Each row has a name. Each question is about the rows just above it.

[126 127 145 134 128 122] = K_893
[173 170  94 115 171  94] = K_484
[ 81 156  96  97 147  81] = K_797
Give the next 3 entries after [127 145].  [134 128 122]
The next 3 entries after [126 127]:  [145 134 128]
The next 3 entries after [156  96]:  [ 97 147  81]

[124 139 131 132 126 104 139 140 142 140 124 134 111] = K_971
[126 120 126 125 125 110 123 123 121 122 125 118 108] = K_619
[127 121 128 128 160 154 118 118 118 118 163 121 146] = K_12
[127 136 130 128 101 100 142 144 143 144  99 131 106] = K_240
[126 152 130 129 145 149 154 155 157 155 144 136 152] = K_817
[128 127 160 154 118 118 118 124  81 118 129 125 129] = K_549
[127  93 124 124 119 121  86  84  81  84 119 120 117] = K_838
[128 140 130 131 150 150 143 145 146 145 154 129 146] = K_649
[128 132 127 128  99 104 138 140 139 141  97 131 112] = K_821
The next 3 entries after [124 119 121  86  84  81]:  [ 84 119 120]
The next 3 entries after [140 130 131 150 150 143 145 146 145]:  [154 129 146]
What are the next 3 entries after [128 128 160 154 118 118 118]?  [118 163 121]
The next 3 entries after [121 128 128]:  [160 154 118]
What are the next 3 entries after [119 121  86  84  81  84]?  [119 120 117]
What are the next 3 entries after [104 139 140 142 140]?  [124 134 111]
What are the next 3 entries after [154 155]?  [157 155 144]

[149 124 119 126 128 122 117 124 143 115]  K_408
[126 129 123 117 122 140 150 128 118 122]  K_115
[127 129 123 117 122 141 150 126 119 128]  K_275
[128 119 126 127 124 118 124 139 149 126]  K_553
[118 126 150 141 119 120 126 128 120 130]  K_573
[124 121 126 127 121 120 127 144 145 126]  K_474
[117 124 129 124 118 122 137 151 130 128]  K_54
[120 130 122 118 127 136 152 129 115 185]  K_190
Give the next 3 entries after [118 126 150 141 119 120].  [126 128 120]
The row with [124 121 126 127 121 120 127 144 145 126] is  K_474

[131 117 127 129 134 124] : K_33
[125 130 126 127 127 124] : K_34
[137 140  77 144 130 124] : K_736
[125  77 140 121 129 136] : K_980
[136  78 135 122 152 128] : K_635
[127 114 127 125 127 127] : K_383
[129 116 128 130 139 125] : K_898
[129  99 128 124 134 128] : K_11
The next 3 entries after [ 77 140]:  [121 129 136]
The next 3 entries after [117 127]:  [129 134 124]
Give the next 3 entries after [129 116].  [128 130 139]
What are the next 3 entries after [ 78 135]?  [122 152 128]

[100 129 120 125 119 122 129 129 132 155 129 128 131 123 124 129 131 128
 129 125 127 145 131 138 129 127 126 126 125 121 126 176 129 128 127 129
 124 135 128 133 127 131] = K_82
[129 125 127 145 131 138 130 127 126 126 125 125 131 127 131 127 124 124
 129 119 129 112 128 130 120 126 134 128 127 128 128 147 126 139 126 124
 128 131 127 123 131 127] = K_949
[122 113 121 120 113 119 126 128 132 133 126 127 126 121 128 128 131 128
 130 132 129 140 130 138 122 127 134 126 125 131 128 172 131 133 126 126
 126 130 129 136 130 130] = K_97
Give the next 3 entries after [132 155 129 128 131 123 124 129 131 128].  [129 125 127]
[129 125 127 145 131 138 130 127 126 126 125 125 131 127 131 127 124 124
 129 119 129 112 128 130 120 126 134 128 127 128 128 147 126 139 126 124
 128 131 127 123 131 127] is in which row?  K_949
Give the next 3 entries after [129 125 127 145 131 138 129 127 126 126 125].  [121 126 176]
The next 3 entries after [131 127 124 124]:  [129 119 129]

[117 136 124 128 118] -> K_673
[138  74 126 131 133] -> K_124
[134  92 127 150 132] -> K_558
[114 141 123 115 112] -> K_791
Whose row is [117 136 124 128 118]?  K_673
The row with [134  92 127 150 132] is  K_558
Whose row is [114 141 123 115 112]?  K_791
The row with [138  74 126 131 133] is  K_124

[124 133 123 124 119 134 131 130 125 119 140 122 129 122 127 118 118 133
 130 133 123 117 108 135 127 126] = K_223
[149 105 124 126 146 115 125 132 138 136 129 140 118 132 125 147 147 132
 130 141 139 145 170 122 129 136] = K_272
[135 128 122 125 127 131 133 130 133 120 142 130 123 123 129 129 126 134
 130 137 128 125 114 132 131 128] = K_367
[133 123 124 119 134 131 128 125 132 127 133 132 125 127 128 134 132 131
 129 133 131 131 139 128 129 130] = K_456
[129 132 123 125 124 133 133 129 130 120 139 127 125 123 129 124 123 132
 129 133 126 122 114 132 130 127] = K_112
[132 125 131 130 129 126 125 127 126 132 121 128 130 130 128 129 130 125
 127 124 128 130 156 126 127 128] = K_799
[123 128 133 131 129 126 124 126 124 134 117 127 132 132 127 128 130 123
 127 122 128 130 162 124 126 128] = K_555
[118 129 138 133 129 124 121 125 121 139 106 125 136 135 127 127 132 119
 125 115 128 133 183 122 124 128] = K_647
Give the next 3 entries after [129 133 126].  [122 114 132]
The next 3 entries after [133 123 124 119 134 131 130 125]:  [119 140 122]
What are the next 3 entries after [132 123]?  [125 124 133]
Give the next 3 entries after [124 134 117 127 132 132 127 128 130 123 127].  [122 128 130]
Give the next 3 entries after [118 132].  [125 147 147]
What are the next 3 entries after [118 132 125]?  [147 147 132]

[151 105 127 127 132 131 127 127 126 102 131 127 142 127 128 129 127 119
 146 105 130 127 130 126 119 127 112 150 127 122 134 131 105 154] -> K_598
[151 106 127 125 128 127 129 128 126 106 131 128 127 127 128 129 129 122
 146 127 127 127 128 127 124 128 124 123 128 124 129 132 105 151] -> K_230
[148 105 128 130 127 128 130 128 128 104 132 132 117 129 128 127 130 137
 146 147 127 129 128 130 136 129 142 102 129 126 127 127 104 149] -> K_863
[118 142 125 121 130 126 127 127 126 142 127 124 145 125 127 129 127 107
 121  86 128 126 129 126 110 127  89 173 128 127 127 128 143 119] -> K_313
[127 126 129 130 128 129 131 128 131 122 126 125 114 128 126 128 179 131
 151 131 127 128 129 128 146 129 160  93 127 125 131 130 123 124] -> K_204
[130 130 125 137 127 129 126 125 135 130 128 126 126 124 127 127 126 120
 131 115 126 124 128 124 122 126 116 140 127 128 132 127 128 129] -> K_225
[131 128 132 129 129 129 132 131 130 129 131 132 106 133 130 127 131 151
 131 179 128 133 128 134 142 130 182  72 127 133 130 127 128 132] -> K_629
[128 119 125 131 128 127 124 126 129 119 123 126 127 126 128 128 126 121
 124 118 127 126 128 126 120 124 118 134 129 128 125 128 118 129] -> K_43
[106 152 126 127 129 126 126 125 127 153 124 125 133 126 128 128 126 121
 110 111 128 126 128 127 121 127 117 145 129 131 128 127 154 105] -> K_453
[114 149 128 126 128 131 129 127 129 147 128 127 127 128 128 128 128 132
 119 136 128 128 130 127 130 127 137 128 130 129 130 132 148 114] -> K_510
Give the next 3 entries after [131 151 131 179].  [128 133 128]
What are the next 3 entries after [128 133]?  [128 134 142]
Whose row is [151 106 127 125 128 127 129 128 126 106 131 128 127 127 128 129 129 122
 146 127 127 127 128 127 124 128 124 123 128 124 129 132 105 151]?  K_230
The next 3 entries after [130 129 131 132 106]:  [133 130 127]
What are the next 3 entries after [128 126 128 131 129 127]?  [129 147 128]
The next 3 entries after [127 129 127]:  [107 121  86]
Give the next 3 entries after [129 129 122].  [146 127 127]

[128 124 105 123 119 143 151 129 125 119] = K_116
[101 115 105 123 112 154 139 133 140 123] = K_109
[100 134 112 123 105 184 150  98 153 167] = K_645
Whose row is [101 115 105 123 112 154 139 133 140 123]?  K_109
What are the next 3 entries after [105 123 112]?  [154 139 133]
The next 3 entries after [124 105 123]:  [119 143 151]
The next 3 entries after [101 115 105 123]:  [112 154 139]
What are the next 3 entries after [154 139]?  [133 140 123]
Give the next 3 entries after [100 134 112 123 105 184].  [150  98 153]
Give the next 3 entries after [101 115 105 123 112 154].  [139 133 140]

